Each named turn below is shown by a few rows before and after it. Which turns, in which order, take the first row of each later pair to the second? The first pair is answered.
M (before -> after):
[ -9   9  10  14  15  -3  14  13  21   5 -21 -29 -11   9  -5 -25 -21   1
  25  14   2 -13   9] -> [ -6  20   1 -19  17  22  21   7  10  32   3  -2  -8  -1  -1 -24 -25  -3
  -5  14  -9  -2  -8]
[ -6  -4  -7 -11  21 -11 -38  -2  38 -13  -7  17  -2  -5  17 -32  23 -10
  14   3  -4  12  15] -> [ -7  -1   5   7  25 -10 -13   8  39 -10 -27  -9 -14   1   4 -36  17   0
  19  13  -6  -5  28]
[ -6   9  43  28  25   3  41  11  18  10 -52 -72 -24  -3 -33 -26 -21  25
  31  27 -32 -48  32] -> [ -7  39  15 -55  30  65  49 -11  -2  58   8   2 -15 -21 -24 -20 -23  14
 -42  19 -57 -12  -9]
[ 29  -2 -14   3   5  24   4  -7 -25   5 -19 -35  12 -27   0 -27  -3   0
 -23  37  -1   7  12] -> [ 29  -9 -28 -14   5  25 -12 -10 -23   7  -4  -9  16 -25   4 -23   9   1
 -26  29   0  22   6]
U (before -> after):
[-32  36 -12 -19  -5   5  -6  -4 -27   6   7  15  -5   0  -8  27   3  -9
 -21 -34  -6  -2  -6] -> [-31  36 -10 -14  -1   7   0  -4 -28   4   2  10  -5   2  -8  35   3  -4
 -21 -30  -8  -9  -5]
[  4  43 -11 -30 -40 -28  -1  39  15  32   1  25  -1  -1   0 -20  14 -10
  -5  14 -23  26  -9] -> [ -2  34 -16 -22 -54 -36   1  36   2  21  15  28   5   1   7  -4  12 -12
 -15  16  -5  30 -15]
[ 17 -13   8  19  16 -23 -17  -3  15 -15 -28  -2  -2  -6  -1 -27   3 -13
   6   8   1  12   7] -> [ 14 -12   5  24   5 -23 -14   2  20 -15 -22   1   0   3   3 -27  -2 -17
  12   6   8  12   5]
E (before -> after):
[ 24   9  -1 -32  -2  53  32 -23  -7   5 -12   2  -1 -15  18  23  -3 -32
 -28  12 -56 -18  38] -> [ 37  -9  -3 -13  -7  53  29 -28 -15  -7 -21   5   1 -21  27  32   1 -37
 -31  19 -40 -13  38]
[ 18  15 -16 -35  43  27 -39 -26  20   1 -18  38  41   9   6 -14   3  16
  -6   3 -27   5  -8] -> [ 33 -13 -11 -10  34  23 -44 -32   9 -23 -21  44  45  -1  18   0   7  15
 -14  15  -9  12  -8]
[  6  34 -12 -18   3   8  10 -23   9  15  30  28  -8 -28  -3   9   5  24
  11 -21 -19   4  10] -> [ 19  -9 -19  23 -10   2   5 -30  -2 -15  14  33  -4 -38  12   7  11  12
  -2  -1  10  25  13]
[ -1 -54   6  37 -32 -29 -18  -9 -23 -50  -5  29   4   6   7  39  14   7
   7  -1  34  12  -2] -> [-37  17  -8  -6  25  -5  24  21  26  52   4   4 -22  10 -15 -62 -34 -19
 -10   4  10  30 -18]
A (before -> after):
[-14  19  -3 -64  18  11 -17  19  40  38  19  41 -16  10   4   8   2   5
  -4 -17 -18  15 -23] -> [-23  33  -3 -52   7   7  -5  28  37  50  20  20 -24  25  -4   6 -16   7
   1 -16  -3   5 -20]
[-23   3   2  13   6  -4  31   8  -1 -14  -9 -23 -16 -12   3 -27 -17  -5
  -1  14   4  -8  -7] -> [-21  -4   9   5 -15  -5   8   4 -15 -38  -3  -1  -3 -10   5  27   1  11
  10   0   4 -23  -5]
[ 23  -6   9  12  -2  18  10   9 -29  -3  13 -11 -14  18 -16   1 -31  -6
  -4  12   1  -2  -9] -> [ 31 -19  15   2  -6  21  -5   2 -31 -18  12   2   1  11  -9  14 -11  -3
  -2  10  -5  -4  -5]
[  7 -18  -7  32  29 -13  18   8  34  24 -22 -12  -7 -10  17 -70 -18 -40
  -9  13  12  38   0] -> [-17   3  10  36 -47 -36  31  27 -14  -6   3 -29 -26  32   9  24 -22   2
  29 -14  29 -21   9]

Between the rows of a pair lie 2 to 4 turns.
[ -5  22  -6   3 -10 -22  14  21  10  31 -12 -35 -21  13   1 -24 -31  -6
   2  20  -1   1   2] -> [ -3  -1 -21  -1 -13 -54 -30  20  24   1  -7  -7  -8  14  14  -9 -14 -16
  16   5  10  24   1]
M then M then M
[  4  -7  -8 -28   7  -6 -63  29  28 -18  32  67  16  10  35 -18  45  48
  54 -10  22   7 -62] -> [-18  31  -3 -21  27   0 -18  58  43  30  27  25 -14  21  23 -74  -2  42
  45  -2  33   6 -63]
E then E then A
[ 10  26  29   3  35  40  47   1   5  24 -40 -41 -15 -22 -10 -31 -15   6
 -30  29 -29 -23  15] -> [ 29  10  28 -30  -5  49  14 -25 -34 -10 -16  11   9 -27  -4  54  27  27
 -29   7 -44 -30   4]
E then M
[ 15  -4 -13 -51  28  49  -1 -27   6  28  11  50  18 -43   0 -28  11 -19
 -56  11 -40  31 -18] -> [-13  21   4 -46 -56  20   4  -6 -42 -10  39  35   4   9  -3  80   6  31
 -13 -25 -18 -34  -6]
A then A
[-14 -32 -31  11 -18 -16 -33 -10 -18 -18  28  45   8  -7  18  43   7  16
 -14 -15  27  23 -32] -> [ -1 -43 -22  11  44 -19 -48 -10  30 -14 -10  31  21 -25   5 -23  21  10
  13  -5  -4  37  -9]
E then E then M then A
[  9  11  32  -5   2  48  38  -3  12  29  -8 -23  27 -17  -7   5 -18  -5
  -7  11 -38   0  15] -> [ 14  -5  22   4   4  50  34 -10   8  30  -4 -19  24 -24   7  -2 -23 -20
 -26  20 -22  19   8]
E then M then A
[-14  45  25   7  11 -36  24  39  10  32 -31 -40 -18  31 -25 -17 -17  -1
  52  -9 -14 -27  31] -> [-13  45 -13 -65   9 -15 -18  20   4  43  32  56   4  14  -4   6   5 -25
   7 -34 -25  20  -9]
M then M
[  7 -31  -4  -8  29  14 -26  -4  34  -7 -11  22  31 -22  13 -46  13 -26
 -22  16  -5  27   6] -> [-20  18   6 -30  33  16   4  16  50  30  -8 -13  15   4 -10 -57  -6  -1
   7   5 -33 -10  15]
E then M then A then M
[-15  31   8 -32  25  15  27   3  25  47 -13 -30 -12   7 -13 -24 -25  -6
  -3  11 -18 -18  -8] -> [  9 -15  -9 -18   9  31  13 -26  -4  25   7  11   4 -16  15  -6 -14 -30
 -55  26   6  13 -30]
E then M then E then M
[ -1   7  19 -10 -25  26  50 -12 -20  23  20 -10 -21  14 -14  36   8  11
 -16   9   3 -53  13] -> [ 22 -43  13 -13  -8   5 -16 -34   4 -25  10  37  12  -8   3  37  55   2
   0   1  -3 -18  14]
A then M
[ 21  -8 -33  21 -21 -29 -46   8  23 -21   8  19 -24   6   0 -19   0 -53
 -15 -18  44  46 -21] -> [ 45 -26   6  37 -17 -21 -56  -9  14 -56 -33   2  -6  -6 -10  17  36 -22
  21 -11  10   6  12]
E then E then M then A
[-10  13   1 -57 -16   6   7 -22 -30  10  22  45 -28   9 -14  45 -31   4
 -18  -4 -44 -23 -15] -> [-17  -7  -3 -41  26 -46 -47 -14  37  -7 -11  38 -13  10 -11  -7 -13  -4
  47 -15 -47  -5   8]
M then A then M then E
[ 29 -34  -2  23  10  65  10 -22  -5  -5  23  17   2 -39  19 -26  -8 -19
 -37  26   5  39 -23] -> [ 40 -54  17  20   7  54 -20 -33  -5 -43   2  20  23 -42  13   6  28  10
   2   9 -15  15   1]
E then E then U then M
[ -8  -9 -15  10 -31  -9   3  11 -21 -11  34  20  -6  14  16  30 -14 -21
 -24  -1  38  16 -27] -> [ -3 -10 -20  17 -10   3  10  10  -9   6  31  10 -15   6  17  -4 -27 -36
 -33   6  37  27 -33]
A then A
[ 38 -42  15   2 -40 -16 -34 -25 -31 -66  21 -11   6 -24  -6  23  20 -10
  14  -2  42 -28  11] -> [ 35  15  22 -44  34  28  11 -16  17  23   5 -36  -5 -38 -33 -72   1 -14
  -6  11 -21 -25   8]
M then A then E
[ -6   8 -13 -18  43  20  16  11  38  34   4  13   0 -19  -3 -58  -1  -6
 -10  -3 -16  13  -5] -> [-33  33  -9   0  -3 -21  23  44  20  25  11 -13 -24  20 -10 -24 -29   2
  26 -22  23 -14  -5]
M then A
[-25  14 -44  -7  24 -30 -45  35  16   9  46  42 -19  14  21 -35   1 -38
 -19  -5  25  44 -31] -> [-31  20 -37  17 -13 -45 -35  51  -6   0  49  24 -33  34  21  -1 -14 -29
  -6  -8  52  23 -30]
A then E then E
